Turns in one plane each, and the order they were made in; the first pair answered
J_442:
[ 1.86 -0.91 -0.38  2.79  1.49  2.01 -0.81 -0.90 -0.75  2.29  0.93  2.98] => [-1.45  0.21 -2.38  1.82  0.11  3.40 -1.38  1.60 -1.50  0.19  1.40  2.16]
[ 0.86  0.19 -0.53  2.82  3.46  0.24 -2.25 -1.86 -0.65  1.88 -0.37 -0.29] => [-2.59  1.13 -2.55  1.55  1.59  1.66 -2.32  1.13 -1.23 -0.56  0.17 -1.29]
[ 0.10  1.22  1.23 -2.37 -0.06 -2.35  0.90 -0.71  1.07  0.55 -2.70 -3.59] => [ 0.93  1.02  1.05 -0.64  2.17 -2.22 -0.21 -1.79  1.08  1.81 -2.49 -3.13]
J_917:
[-1.77  0.12 -0.73 -1.27  1.12 -1.03 -1.76  0.96  0.04 -1.27 -0.46 -1.88] => [-2.26 -0.03 -0.37 -2.06 -0.38 -0.25 -0.65  1.88 -0.33 -2.11 -0.19 -0.77]
[ 2.13 -3.77  0.23  0.58  2.65  1.36  1.01 -1.10  0.00  0.52  0.90  0.18] => [ 1.67 -3.16 -0.32  0.70  3.65  0.76  0.06 -1.20  0.20  0.56  0.36 -1.43]
[-0.10  1.60  0.31  0.33  0.91 -0.15 -3.12 -0.69  0.63  0.94  0.45  1.14] => [-0.73  2.03 -0.26 -0.10  0.46 -0.26 -3.24 -0.09  0.48  0.48  0.40  0.36]
J_626:
[ 0.32  0.83  0.63 -0.85 -0.28 -2.35 -0.31 -0.05  1.16 -0.87 -1.27 -3.19] => [ 0.31  0.16  1.37 -1.57 -2.25 -1.78  1.37  0.22  1.02 -1.51 -0.66 -1.43]
[-0.29 -0.27  1.56 -1.46 -1.00 -2.48  0.66 -1.09  0.45 -1.33 -0.42 -1.05] => [ 0.01 -1.07  1.70 -1.23 -1.84 -1.46  1.63 -0.93 -0.25 -1.26  0.55  0.70]
[-0.34  0.69 -0.37  1.32  0.55 -0.21 -0.38 -0.25  0.05  0.32  0.68  1.82] => [-0.75  0.88 -0.47  1.47  1.34 -1.07 -0.73 -0.44  0.18  0.31  0.17  1.04]
[ 0.81  2.01  0.24  1.59  1.91 -0.98 -0.81 -0.31  0.82  2.93 -1.60 -2.06] => [ 1.03  1.89  1.19 -0.08  0.62 -2.03  0.37 -0.02  1.33  1.82 -2.22 -2.85]
Now pairs of rows:
Between the rows of a pair lie 2 to 3 turns.
[ 1.76 -0.28  1.63  1.16  1.59 -0.72 -0.83 -1.69 -1.01  2.32  0.09  0.76] => [ 0.36  0.69  0.93  0.04  2.00 -2.11 -1.74 -0.87 -0.54  1.24 -0.93 -2.21] -> J_626, J_917
[-1.14 -1.52  1.76 -1.85 -4.82  0.94  3.24  0.56 -0.61 -2.55  0.62  1.15] => [ 2.63 -2.67  2.72  1.83 -0.53  1.06  1.60 -2.81 -0.45  1.62  0.89  3.31] -> J_442, J_626
[ 1.59 -0.07  0.09 -0.28 -0.14 -2.01  1.86  0.82  0.19 -1.08  0.09 -1.33] => [ 1.08  0.36 -0.53  0.04  0.83 -1.99  0.74  0.96  0.14 -1.03 -0.16 -1.98] -> J_442, J_917, J_917
[-1.16  1.17 -0.46 -1.03  0.73 -0.86 -1.16  0.43  0.45 -1.13 -0.97 -3.19] => [ 0.57  0.77  0.44  0.19  2.12 -1.24 -1.30 -1.05  0.83  0.13 -1.11 -2.72] -> J_442, J_442, J_442
[ 1.73  1.02  0.10 -0.92 -0.74 -3.23  1.63 -0.67  1.48  0.51 -2.54 -0.94] => [ 2.55  0.68 -0.76  2.12  1.64 -1.42 -0.09 -1.38  0.77  2.45 -1.23  1.36] -> J_626, J_917, J_442
[ 0.12 -0.73 -1.07  0.70 -1.80  3.66  1.19  1.32 -1.60  0.24  1.71  2.80] => [ 1.54 -0.33 -1.20  2.62  3.48  0.80 -2.28 -0.83 -0.07  2.45 -0.53 -0.88] -> J_917, J_917, J_626
[ 0.57 -0.56  0.33 -2.21 -0.63 -3.11  1.90 -1.47  1.05 -1.73 -0.60 -1.64] => [ 1.44 -0.66  0.33 -1.02  0.95 -3.50  0.99 -2.71  1.50 -0.58 -0.69 -1.61] -> J_442, J_626, J_917
[-0.69 -0.26  0.56 -0.19 -1.50  1.34  0.91  1.66 -0.83 -0.94  0.39  2.92] => [-1.27 -0.08 -0.03  0.25 -1.37  1.64  0.68  1.68 -0.95 -0.94  0.66  2.83] -> J_626, J_442
[ 0.57 -1.12  1.17 -0.27 -0.24 -1.20  1.48 -1.50  0.69  1.54 -0.21 -1.10] => [ 0.86 -1.51  0.81  0.96 -0.01  0.09  1.28 -1.50  0.21  2.03  0.60  0.29] -> J_626, J_626, J_626
[ 1.33 -0.74 -1.56  1.83  0.04  0.74 -0.58 -0.16 -1.33  0.87  0.89  1.05] => [ 1.78 -1.11  0.02 -0.27 -2.21 -0.54  1.62 -0.10 -0.88 -0.53  0.43  0.90] -> J_442, J_442, J_442
[-0.05  0.35  2.93 -0.99  0.28 -0.48 -0.34 -0.15  1.97 -2.14 -0.70 -3.08] => [ 0.73 -0.53  2.71  1.27 -0.93  3.06  0.58 -0.02  0.34 -1.13  1.86  2.01] -> J_626, J_626, J_626
[ 0.78  0.17  1.69 -1.41  0.82 -3.83 -0.37 -0.81  1.42 -0.66 -2.30 -4.17] => [ 0.81 -0.05 -0.59  2.97  4.24 -0.35 -3.47 -1.22  0.06  2.03 -0.40 -1.15] -> J_626, J_442, J_442
[ 1.99 -0.77  1.95  0.31  2.50 -1.34  0.68 -2.50  0.35  1.20 -0.81  0.27] => [-2.87  1.31 -1.66 -0.14  1.96  0.69 -1.37  0.92 -0.73 -1.28 -0.28 -1.69] -> J_442, J_917, J_917
[-0.99 -0.81 -2.23  0.86  0.47  2.41 -0.76 -0.05 -1.36  0.56  1.17  2.61] => [-3.00  0.33 -2.93 -1.09 -0.26  0.96 -0.97  1.26 -0.72 -1.09  0.01 -0.81] -> J_917, J_626, J_442
[-0.63 -0.62  0.39 -1.58 -1.35 -1.38  0.02 -0.10 -0.10 -1.23 -0.38 -1.17] => [-0.07 -0.51 -0.16 -0.09  1.09 -1.23 -1.85 -1.07 -0.04  0.20 -0.44 -1.57] -> J_442, J_442, J_917
[ 3.54 -0.97  1.21  0.45  0.72  0.53  0.40 -1.69 -0.54  2.64  0.81  1.31] => [-0.61  0.39 -0.26 -2.52 -3.23  1.23  1.54  1.98 -1.37 -1.00  1.12 -0.21] -> J_442, J_442, J_442
